In the rows, 128 means zero.
Which row each row swaps with, under one turn or mirror:
The rows were stretched afterwards, more along some directions than others.
Q621: [128  96 102 101  93 119 124 134 160 131 134  95 146 152 107 122 125 153
 115 122 132 124 128 129 143]
Q981: [110 116 144 129 153 118 112 127 116 152 144 156 159 144 146 145 141 121
 146 123 118 114 147  95 135]
Q410: [133 105 120 120 122 113 126 113 152 154 135 135 155 124 117 107 115 149
 109 105 131 140 125 109 126]
Q402: [127 126 120  89 154 127 119 110 143 139 184 195 140 158 141 112  98 141
 137 101 124 136 136  98 113]
Q349: [129 145 134 139 162 148 155 193 125 136 173 168 124 126 132 137 105 133
 189 143 155 140 158 112  96]
Q121: [114 119 123 139 141 128 126 152 103 135 164 165 153 109 139 120 116 118
 165 147 143 139 147 115  96]
Q65: [164 105 131 108 134 118 122 124 138 118 155 158 129 156 141 104  90 140
 124 120 134 153 123 115 136]
Q38: [140 155 133 128 144 135 128 133 135 162 144 179 126 143 142 126  99 138
 152 145 129 113 117 103 122]
Q689: [162 112 127  94 117 139 117 128 143 124 155 149 122 142 139  95  74 119
 125 139 121 110 105 124 115]
Q302: [142 117 147 127 132 120 141 164 112 148 131 150 134 143 104 115 117 120
 143 156 117 113 123 102 114]
Q3: [125 125 114 133 115 118 143 127 129 128 163 139 170 141 143 151 121 131
 123 121 131 153 133 124 118]
Q626: [134 128 139 104 133 105  98 113 120 132 126 147 146 141 135 106  87 142
 120 130 118 125 125 111 147]
Q280: [118 118 109 121 113 129 114 122 133 119 148 156 150 159 133 135 109 136
 134 137 140 103 158 103 113]
Q40: [119 118 104 136 126 114  87 157 130  97 128 120 148 105 122 137 123 152
 137  95 150 138 173 127 146]
Q12: [117 117 102 113 146 129 147 136 161 146 141 131 172 145 128 154 122 131
 131 114 120 149 163 120 130]
Q372: [153 101 136 142 124 131 148 122 105 118 122 124 106 138 125 113 116 131
 114 113 113 128 108 127 129]
Q896: [147 103 146 140 102 133 123 113 114 122 114 125 147 139 127 125 116 117
 113 135  92 141 117 148 129]
Q665: [104 138 114 128 163 147 138 163 150 154 150 168 147 154 146 148 122 143
 139 154 141 126 137 123 104]
Q971: [145 125 131 114 154 134 132 148 124 147 173 210 151 130 146 123  96 122
 146 145 143 148 120 109  96]
Q468: [102 105 117 123 138 120 103 139 117 112 140 139 145 122 146 128 141 133
 128 129 158 115 183 104 122]
Q133: [144 103 157 150 139 117 121 127 132 132 120 157 139 152 142 155 125 136
 125  98 115 144 127 108 138]
Q549: [113 116 111 131 129 125 144 132 129 122 132 137 151 132 126 150 145 153
 126 118 150 141 168 142 107]
Q528: [137 119 118 116 117 117 131 140 165 138 165 126 154 144 142 147  99 133
 131 109 152 166 132 132 128]
Q340: [133 134 127 117 165 126 117 156 167 127 158 156 117 129 139 142 103 132
 165 120 157 144 166 111 131]
Q97: [133  91 121 132 130 137 145 173 142 127 142 142 126 114 130 156 133 137
 129 132 170 139 153 126 117]
Q568: [157 123 135 111 122 115 116 130 155 147 137 136 145 155 124 122  84 141
 122 115 110 160 116 117 156]
Q37: [129 135 106 121 130 127 128 120 168 143 142 127 154 145 123 142  97 162
 119 158 142 146 134 144 122]
Q868: [116 110 109 142 137 108  98 115 116 116 119 132 167 105 145 170 130 145
  94 100 138 164 167 125 144]
Q663: [125 108 112 106 119 109 103 101 149 143 147 150 160 140 124 114 104 145
 102 121 112 163 128 104 132]
Q645: [149  97 125 108 102 117 149 131 117 128 141 122 136 157 131 116 107 135
  97 129 132 123 118 133 132]
Q934: [130 113 157 118 128 120 169 171 113 134 162 162 115 134 140 122  99 107
 136 124 132 108 145 108 112]
Q827: [132  99 121  91 116 134 152 116 153 142 185 155 144 157 120 112  97 127
 144  99 118 129 120 121 115]
Q522: [107 124  96 137 162 143 129 125 156 134 158 158 151 121 141 148 131 138
 157 113 133 156 179 109 111]
Q18: [112 110 112 129 123 117 123 150 139 118 132 105 141 144 116 118 102 130
 128 120 119 119 136 122 140]
Q123: [134  85 106 123 121  98 113 122 116 115 140 144 143 115 115 131 132 132
 107  88 147 143 157 113 123]
Q135: [138 149 140 145 155 145 164 163 134 153 174 192 155 126 160 134  86 111
 174 122 137 133 134 122  90]
Q500: [123 131 109 119 135 127 119 134 149 112 167 170 155 127 142 137  93 127
 155 101 104 141 140 123 123]
Q383: [107 139 127 127 162 134 110 149 122 148 154 191 125 154 126 149 125 146
 147 163 143 131 139 102 112]
Q380: [104 139  77 126 140 114 129 148 136 136 157 142 163 122 124 140 103 151
 127 128 139 127 148 105 115]
Q127: [145  98 120 107 100 120 100 117 133 122 134 115 136 155 126  97 114 147
 109 100 136 143 130 119 147]
Q31: [128 103 139 115 154 132 123 120 140 161 163 178 139 126 147 134 128 102
 174 123 135 130 145 100 118]
Q956: [106 134 117 146 151 109 152 166 133 136 147 155 164 110 133 161 125 117
 141 136 145 146 160  99 110]
Q804: [143 118 138 108 157 124 104 120 140 149 151 173 151 122 125 125 107 136
 153 148 142 131 153 118 116]
Q553: [109 125 110 119 118 126 140 140 131 110 164 132 148 159 126 127 118 143
 118 119 118 102 107 126 129]
Q586: [163 125 161 130 139 153 172 157 149 147 163 185 119 130 147 115  79 108
 173 136 141 130 119 120  99]
Q989: [102 136 123 134 146 145 157 157 170 141 156 156 154 158 141 150 122 141
 154 119 139 140 154 116 119]
Q202: [132 110 113 103 128 109 105 120 131 154 152 157 161 164 105 115  99 141
 130 133 100 109 108 111 121]
Q640: [105 112 101 123 148 137 157 149 131 123 150 123 126 118 145 134 138 129
 134  98 152 146 174 115 129]
Q835: [100 125 122 114 137 120 128 126 166 131 150 138 152 146 140 151 132 134
 126  98 151 134 167 100 128]
Q695: [139 101 122  99 134 112 133 130 133 126 151 130 140 116 138 114 114 120
 129 104 141 131 147  96 128]
Q198: [131 129 129 123 137 101 124 137 114 156 118 138 150 146 136 155 130 134
 112 132 142 130 133 118 139]
Q712: [114 103 136 138 146 120 124 141 110 112 155 154 151 137 136 138 154 136
 130  92 147 105 149 101 114]
Q447: [104 123 113 128 129 130 169 163 148 130 142 114 162 118 149 156 141 126
 127 108 152 149 157 116 128]
Q921: [115 132 102  96 150 138 104 143 164 133 169 172 124 148 128 139 103 160
 145 131 160 125 157 119 111]
Q225: [105 111 100 125 160 130 105 143 162 121 150 146 143 140 148 136 131 157
 149 109 153 132 184 120 133]
Q242: [109 128  80  88 141 129 132 144 161 126 155 116 153 149  93 130 113 151
 132 135 131 136 151 122 127]
Q459: [163 104 126 125 131 138 122 122 164 143 164 163 128 139 132 114  84 141
 168 111 136 145 122 127 123]
Q546: [136  93 119  82 109 123 109 100 125 140 151 139 143 161 122  99 122 140
 110 110 110 122 106 111 129]

Q956 is swapped with Q202
Q468 is swapped with Q645
Q12 is swapped with Q663
Q97 is swapped with Q689
Q522 is swapped with Q568
Q500 is swapped with Q133
Q553 is swapped with Q712

Which row each row swaps with, under one turn or mirror:
The rows were stretched afterwards, more along some directions than others.
Q603: [136 130 119 131 141 181 128 105 120 109 138  96 149 123 138 131  97 120
 132]
Q952: [135 133 123 123 151 176 148 112 108 113 126 102 137 126 123 137  82 125
 137]
Q239: [120 161  91  89 132  95 105 161 148 145 128 120 119 139 110  96  81 164
 173]
Q650: [137 165 113  80 121 100 125 156 132 156 118 105 132 131 126 102  97 153
 152]
Q632: [150 138 127  74 146 141 148 153 116 111 147 124 100 124 125 130 145 122
 182]
Q653: [142 121 144 114 141 131 144 130 124 108 158 109 104 137 128 136 164 137
 173]
Q51: [148 151 101 113 121 113 103 145 124 161 120 129 159  95 145  98  87 116
 156]
Q241: [146 148 107  94 130  98 131 137 115 157 129 125 146 117 107 107 100 139
 155]
Q22: [121 136 126  82 150 183 122 117 127 102 140 112 123 134 125 135 104 130
 158]
Q747: [140 127 110 133 123 107 135 126 132 140 142 125 103 120 104  94  88 137
 157]
Q23: [104 145 113 104 139 140 152 132 108 131  98 138  86  99 107 111  67 123
 176]
Q839: [134 133 147 119 136 179 131 104 125  99 126  99 121 135 148 143 130 125
 129]
Q255: [113  85 134  96 124 145 146 144 130 133 157 125 107 119 128 119 110 131
 141]
Q681: [138 153 122 114 111  98 117 128 127 157 112 134 124 116 125 112 117 139
 144]
Q643: [147 139 111 117 144 161 115 125 127 101 130 110 136 147 127 136 113 135
 139]
Q178: [116 155 111 104 146 124 124 126 108 119 107 139  89 128 103 130 102 123
 186]
Q279: [102 102 113 122 122 135 140 136 131 140 136 107 111 101 135 110  73 140
 141]
Q969: [133 123 130  82 167 174 110 125 132  91 137  95 103 164 113 141 123 144
 156]
Q351: [ 90  89 125 117 117 144 145 135 130 129 148 121  97 107 116 113  95 130
 137]
Q709: [146 132 128 124 162 142 141 121 128  99 140  89 122 141 152 123 102 132
 154]
Q639: [154 143 107 110 134  98 118 126 110 160 122 125 157 115 125 118 102 143
 148]
Q877: [125 135 109 130 130 109 142 151 122 114 184 111  99 136 117 107 103 164
 166]
Q237: [134 144 138  94 144 174 128 126 125 108 119  82 118 145 129 133 111 132
 132]
Q232: [138 145 131 103 142 133 135 147 121  95 152 107 115 127 137 130 149 136
 184]
Q554: [120 129 129 111 154 140 130 129 118  99 139 111 100 155 136 132 100 117
 165]
Q791: [141 163 109  86 140 106 102 142 120 153 115 144 126 122 106 121  98 141
 167]
Q210: [ 99  87 135 112 122 137 156 124 121 144 147 109 112 116 130 126 105 135
 145]
Q386: [102 138 118 107 140 144 141 128 115 118  97 123  83 113 101 128  92 111
 179]
Q240: [159 148 122  88 153 174 124 132 115 122 106 103 133 123 141 139  99 120
 150]
Q364: [132 132 127 134 146 131 111 165 138 101 162  85 121 120 145 128 149 143
 121]
Q131: [131 132 117  96 142 141 159 134 106 107 155 131  95 137 119 140 115 142
 195]
Q360: [137 161 100  69 127 120 114 143 129 151 111 112 137 101 124  95  92 138
 162]
Q536: [130 142 132 107 118 168 133 125 129 102 152 116 120 118 137 118 117  96
 186]
Q531: [ 98 123 128 116 123 150 149 112 110 125 103 143  88 111 105 124  78 109
 186]
Q983: [144 162  95  66 130 119  89 153 159 147 122 116 131 112 131  84 108 124
 176]
Q733: [146 130 122 122 145 136  96 159 145 102 164  73 127 120 151 124 159 135
 125]
Q625: [113 143 121 132 145 140  98 164 147 102 150  85 119 110 138 107 130 140
 116]
Q7: [143 119 129 109 152 191 123 115 115 100 146  88 153 109 162 126 111 119
 141]
Q116: [127 148 136 107 147 123 141 117  94 129 105 128 120 111 134 128  83 130
 192]
Q873: [147 132 123  87 170 175 122 120 121 117 110 102 118 123 137 130  90 141
 161]
Q823: [136 137 101 104 136 107 118 122 114 141 111 134 130 129 101 115  90 159
 152]
Q352: [ 90 130 126 137 125 139 145 112 129 126 113 123  92 115 117 112  86 121
 170]
Q208: [135 132 119  93 138 123 164 151 112 116 150 114  98 120 115 133 128 149
 189]
Q167: [124 142 126 149 136 138 105 155 144 109 162  71 125 119 142 124 157 137
 119]

Q131 is swapped with Q178
Q643 is swapped with Q823
Q255 is swapped with Q625
Q747 is swapped with Q709
Q952 is swapped with Q241

Which row each row swaps with, under one turn or mirror:
The rows were stretched afterwards, more along some directions than others.
Q644: [112 145 143 144 127 119 121 172 108 136 155 115 134 123  83 130  99 111
 144  91]
Q105: [130 126 112 114 111 118 140 112 122 125 150 154 125  95 149 121 102 105
 119 142]
Q316: [113 135 124 142 143 110 136 133  77 109 159 125 134  93 131 130 139 120
 174 143]
Q181: [141 149 123 151 102 160 133 144 143 131  80 131 125 122 118 126 107 127
 127  96]
Q992: [164 131 116 141 136 145 149 139 118 151  96 115 106  85 120 128 124 122
 123 123]
Q205: [119 111  97 131 123 107 139 104 144 147 148 136 113  87 148 119 138 104
 116 114]
Q347: [152 133 145 142 149 115 122 138  98 100 121 115 109 111 123 114 116 101
 177 138]
Q247: [113 118 113 138 101 119 104 133 108 136 145 142 145 122 117 115 115 101
 122 109]
Q263: [ 98 137 117 121 136 127 122 133  90 135 154 126 143 111 108 152 128 113
 151 133]
Q743: [141 166 105 147 103 160 138 156 112 128  85 146 126 109 102 129 110 141
 118  97]
Q545: [123 159 101 132 106 148 119 142 119 162  93 124 134 127 136 114  96 130
 128 120]
Q434: [104 103 111 130 138 111 166 116 106 102 166 143 143  85 128 140 121  86
 177 133]
Q55: [109 129 112 142 123 107 131 133 118 168 144 104 130 113 122 133 117 105
 127 102]
Q21: [118 172 124 121 130 151 124 140 125 131 135 118 141 144 124 141  83 117
 157 106]
Q269: [ 98 126 107 131  99 137 134 138 141 147 137 126 154 105  95 138 108 117
 105  94]
Q716: [141 179 124 133 108 141 117 148  96 128 116 118 120 143  91 120  76 109
 145  94]
Q14: [128 142 125 133 139 112 120 145 125 143 131 119 120  99  97 125 124 128
 122 135]
Q395: [103 128 117 156 119 126 131 147 103 137 157 109 122  96 123 133 154 113
 154 102]
Q966: [127 103 122 142 134 121 163 122 137 121 131 116 115  81 118 134 145  79
 161 115]
Q8: [107 128 131 137 134  85  94 156  88 133 166 129 135 114 133 122 141 130
 124 129]
Q573: [133 118 118 115 138 122 146 131 119 123 124 131 111  65 130 132 158 103
 143 120]
Q750: [125 161 109 117 104 142  88 140 140 150 120 120 139 137  96 116  88 112
 130  91]
Q907: [107 119 114 109 113 123 119 112  87 130 144 139 162 127 118 134 149 106
 128 139]
Q162: [106 150 132 138 134 100 128 162  94  98 154 154 145 140 142 126 110 123
 142 143]
Q745: [130 131 123 105 147 107 128 124 100  92 145 135 126 110 125 125 134 119
 127 174]
Q262: [109 126  85 130 111 119 136 118 141 170 130 150 126  86 134 132 125 106
 125 114]
Q103: [114 130 115 135  82 165 143 123 127 129 148 122 142 112 118 128  92  84
 149 101]
Q276: [138 117 141 107 132 123 118 125  86 129 138 133 130 129 128 136 147 113
 116 157]
Q477: [115 140 129 129 121 136 135 124 122 116 159 112 157 123 137 124  84 102
 166 123]
Q293: [ 94 114 121 107 121 111 125 110 125 120 158 133 122  91 112 135 130  96
 153 130]
Q89: [116 136 112 113 100 155 134 124 136 147 128 131 120 113  91 132 112  96
 102 117]
Q959: [144 178 132 142 118 142 122 163 129 130 107 137 127 132 102 115  73 127
 134 114]
Q857: [107 154 112 126 115 122 151 124 113 126 144 158 144 136 151 131 124 113
 147 112]
Q841: [ 93 130 132 135 108 119 126 137 130 120 146 131 128 108  79 138 127 112
 137 100]
Q943: [142 129 122 136 156 130 124 140 113 109 121  96 140 117 132 125 125 117
 167 119]
Q789: [ 88 164 113 133  97 133  96 170 105 147 146 131 151 147  89 128  99 119
 132 106]
Q984: [107 168 126 153 112 139 113 178 112 149 122 131 121 142 102 129 123 125
 119  88]
Q496: [139 143 142 151 127 137 126 159 116 102 113 107 123 126  95 122 119  93
 173  92]
Q748: [105 111 130 127 113 123 129 152 112 131 141 138 153  97 126 134 127  89
 144 103]
Q935: [ 78 162 114 107 101 120 118 136 116 132 164 133 135 128  88 122  83 107
 148 110]
Q186: [131 165  89 116 105 157 141 125 146 150 111 134 114 113 123 125  98 119
 121 123]
Q20: [100 140 149 130 141  89 134 152  88 123 178 154 122 138 140 142 146 118
 143 125]
Q180: [111 119  94 139 119 138 139 143  85 144 136 109 130  97  99 127 132  94
 124 111]
Q143: [103 128 150 137 126 106 118 145  94 128 144 130 149 134  92 146 121 103
 146  96]
Q223: [112 143 129 138 116 131 111 146 128 131 121 129 134 130 140 125 106 115
 156 103]
Q91: [154 141 133 128 145 129 143 118 125 131  97 119 109 114 124 138 129 119
 136 106]
Q44: [109 108 145 136 154  84 132 126 129 116 173 104 121 103 130 124 121  86
 175 127]
Q662: [116 152 100 141 112 153 151 149 122 139 136 109 128 126 114 119  85  91
 135  79]

Q477 is swapped with Q316
Q347 is swapped with Q44
Q573 is swapped with Q748
Q984 is swapped with Q89
Q21 is swapped with Q263

